In the rows, zero is written as 128.
T: 4 groups of rows, each row roughly a mix of its group's hidden directions:
T (156 x 10):
[[141 148 158 106 109 159 122 156 154 106]
 [131 136 105 125 156 141 108 127  77 155]
 [111  97 152 106 108 100 151 118  96 117]
 [117 154 105 129 121 107 136  92 104  89]
 [101 130 149 121 104 107 141 176 131 151]
 [135 138  89 136  99 133 145 152  94 153]
 [136 113 150 124 186 109 145 146 130 117]
 [115 143 132  74 114 168 133 132 127 136]
 [ 88 124 151 104 167 114 140 153 130 122]
 [127 138 103 123 140 130 114 128  79 170]
 [ 96 131 133 138 136  84 107 131 161 103]
 [116 151  91 124 123 111 135  89 101 103]
 [124 119 148 132 106 102 126 185 143 138]
 [141 126 136 136 104  96 127 184 144 130]
 [152 127 103 144 158 141 113  78 128 133]
 [119  96 167 125 149 131 112 159 147 152]
 [125 110 153 145  90 114 132 156 166 115]
 [146 123 141 138 151 152 102  82 100 130]
 [123 126 115 136 145 165 137  72 121 121]
 [ 92 125 139 129  89 143 120 102 157 106]
 [129 116 160 124 161 139 165 164 121 141]
 [ 90 142 131 133  95 127 138 172 143 142]
 [138 141 152 112  94 154 121 150 170 124]
 [113 131  96 113  99 142 110  91 100 146]
 [164 130 127 108 161  97 117 108 106 148]
 [104 146 105 136 132 161 107 147 163 152]
 [168 131  92 147 101 140 134 102 120 146]
 [141 107 105 120 164 169 129  99 127 115]
 [117 119 166 142 110 116 136 153 173 110]
 [112 140 158 125 146 163 117 167 114 104]
 [146 113 150 138 110 151  93 156 157 148]
 [ 94 141 145 131 103 121 128 175 156 132]
 [104 136 109 136 136 166 126 162 166 123]
 [125 128 115 144 133 179 133  83 119 120]
 [113 142 150 130 152 135 111 169  96 156]
 [110 133 178 117 107 123 127 160 152 143]
 [123 134 102 133 143 160 143  77 108 125]
 [131 122 159 105 116 164 126 110  84 121]
 [133 123  88 135 106 181 133 119 131 141]
 [138 105 102 167 142 100 139 126 133 164]
 [124 136  98 130  94 183 135 131 132 127]
 [151 132  90 154  98 132 143 100 111 147]
 [158 121 131 127 180 132 158 151 116 129]
 [124 129 114 106  90 137 130  97  83 129]
 [139 137 144 111 126  75 135 127 126 169]
 [136 146  85 137 106 144 138 107  94 150]
 [121 122 151 127 108  69 137 142 109 116]
 [143 138 145 136 136 147 147 186 150 131]
 [136 152  96 145 140 136 132 181 144 135]
 [131 142 135 116 141  83 136 125 116 177]
 [107 148 141 128  97 103 127 178 134 139]
 [164 123 110 127 158 143 116  82 113 130]
 [140 132 134 128 182 122 154 161 119 111]
 [140 127  93 140  90 147 118 102 109 158]
 [151 116 132 138  85 102 131 167 139 146]
 [125 138 178 100 143 110  94 125 118 128]
 [145 108 130 145 119 140 142 145 161  78]
 [148 140 152 114 137  70 115 141 125 116]
 [173 133 127 128 147 116 105  84 112 121]
 [115 131 107 131 139 179 132  87 112 129]
 [133  98 161 117 164 138 120 161 139 150]
 [130 149 126 118  71 142 144 114 156 131]
 [125 140 153 123 136 151 160 181 135 131]
 [112 122 169 123  88 130 116 141 159 108]
 [145 123 164 119 131 168 100 134 152 153]
 [125 123 103 154 105 182 141 119 117 139]
 [154 120 123 138 146  90 136 123 142 176]
 [131 142  96 107 135 160 130  79 121 121]
 [111 129  99 134 109 165 153 105 149 100]
 [ 99 121 161 122 116 179 114 124 145 120]
 [100 126 162 130  94 159 106 146 146 119]
 [151 102 147 143 109 119 132 141 175 103]
 [129 110 151 154 116 108 140 150 177 117]
 [125 147 112 113 154 140 115 126  76 156]
 [165 135  89 157 108 140 118 112 107 134]
 [173 127 109 134 162 139 123  92 113 132]
 [184 119 137 133 130 110  96 104 132 127]
 [110 140 165 134 146  98 126 165 125 157]
 [111 143 109 118 133 153 106 127  76 151]
 [ 95 125 142 128  89 147 121 116 152  92]
 [168 131 109 153  90 146 144 121 136 152]
 [109 133 154 143 160 155 107 168 114 125]
 [132 149  92 140  99 142 152 127  97 157]
 [139 125 151 127 103  92 120 177 141 131]
 [148 122  81 130 134 108 147  85 126 131]
 [131 126 106 133 143 162 135  72 119 125]
 [135 124  83 153 161 142 145 136 106 107]
 [113 129  97 161 126 112 141 109  81 135]
 [137 117 156 127 105  90 159 122  96 112]
 [132 150 126 147 148 156 115 156 176 128]
 [146 137 117 158 172 128 122 148 166 128]
 [121 135 168 105 146 104 113 124 158  96]
 [147 151 102 137 126 104 135  93 124  86]
 [112 136 122 119 149 163 131  76 108 121]
 [107 132  98 132  98 120  85  96 121 129]
 [ 85 126 152 127  95 122 147 161 143 138]
 [125 157 151 139 111 105 115 173 155 130]
 [ 94 125 158 106 103 164 118 141 150 125]
 [124 134 119 126 154 157 128  72 106 121]
 [134 114 163 119 164 121 109 145 164 107]
 [160 137  95 130  97 158 137 109 111 149]
 [159 128  99 132 159 108 134 135  96 159]
 [163 129 104 148 165 136 123  89 126 135]
 [129 115 144 132 163 144 102 101 168 111]
 [142 149  92 135 139 169 128 140 131 163]
 [137 104 164 132 121 143 112 158 163 154]
 [125 124 146 127 121  96 119 188 140 134]
 [120 146 112 118 157 135 116 116  87 168]
 [110 146 110 120 105 119 152  83  99 112]
 [ 87 135 133 116 113 118 153 172 149 121]
 [119 127 182 135 151 132 108 157 150 129]
 [172 133 133 117 136 114  97  92 103 132]
 [120 127 148 139 117  90 136 182 138 125]
 [136 113 148 144 169  98 162 145 145 126]
 [120 122  81 141 153 165 126 104 136 139]
 [164 118 101 120 152 149 131  94  98 121]
 [130 152 139 100 129 153  94 155 140  94]
 [159 124 104 112 116  85 154 106 125 109]
 [107 138  88 119 106 157 150 155 150 126]
 [154 131 119 165  81 147 117 136 139 145]
 [161 129  99 131 166 105 149 122 115 156]
 [154 119 107 140 156 144 131  79 116 145]
 [113 127  92 134  93 166 156 135 136 139]
 [128 116 177 111 141 109 104 118 160 114]
 [134 146  93 144 103 148 146 103 100 154]
 [122 146 102 130  86 152 150 118  97 146]
 [ 96 135 158 116  95 161 117 130 145 104]
 [128 121  96 139 107 114 107  77 111 136]
 [108 148 102 114 132 108 145  89 101 103]
 [132 126  92 166 132 105 158 115 106 145]
 [115 133 162 120 101 103 145 170 126 147]
 [135 132 156  99 151  76 110 129 132 123]
 [117 121 162 136 114  97 137 143 162  92]
 [131 165 115 148  87 134 110  95 126 116]
 [131 125 155 132 138  93 105 135 130 179]
 [118 143 105 115 147 154 108 108  81 143]
 [121 124 109 139  87 181 138 130 127 141]
 [124 122 146 134 122  93 123 186 131 140]
 [139 120 158 110 142  72 125 107 129 130]
 [145 114  75 143 108 119 153 105 134 136]
 [134 142  76 105 123 100 152 134 119 143]
 [120 122 104 136 100 186 134 120 123 145]
 [156 118 108 131 156 142 119  77 116 115]
 [125 137 106 117  79 166 130 153 135 135]
 [113 107 120 140 111 122 159  79 102 134]
 [137 130  85 148 143 157 137 101  97 140]
 [122 137 179 117 156 115  98 149 119 135]
 [107 139 156 136 116 102 107 155 164 103]
 [122 135  97 134  96 158 151  98 100 132]
 [130 140  91 126 161 136 127 112  85 151]
 [136 111 169 110 159 118 110 146 156 106]
 [124 158 111 132 110 110 131  95 116  82]
 [111 105 155 120 153 116 117 146 162  92]
 [117 125  94 143 105 182 142 137 136 135]
 [160 126 113 103 101  88 150 104 130 123]
 [117 119 135 115 155 141  84 119 164 102]]

which group is each row in? (one row of each group first):
[ 99 143 154 115  87 111 117 162 136 122] -> <104>
[100 136  93 132 116 171 154 138 145 119] -> <139>
[151 123 108 122 108 153 148  95  95 154] -> <39>
[101 130 155 152 127 123 129 183 131 141] -> <17>

[121 142 157  95 140  78 118 144 129 118] -> <139>
[171 123  91 132 144 116 149 134 111 157] -> <17>
[166 135  90 146 121 148 144 117  97 143] -> <39>
[149 128 153 117 153 154  93 155 103 142] -> <17>
[146 118  85 168 148 136 145 113 110 141] -> <139>
[121 147 116 134  84 127 150 128  98 165] -> <104>
[142 133  98 141 138 109 131 146  79 157] -> <139>
[105 147 153  82 125 137 115 131 145  95] -> <39>
[125 102 147 115 139 148  98 160 148 163] -> <39>
[122 116 158 123 100 161 111 157 146 157] -> <39>
[102 118 108 130 113 113 161 170 151 144] -> <139>
[117 143 109 113 154 151 131  79 101 124] -> <139>
[109 145 139 129 102 111 136 186 138 129] -> <104>
[101 141 101 134 150 156 113 115  90 150] -> <17>
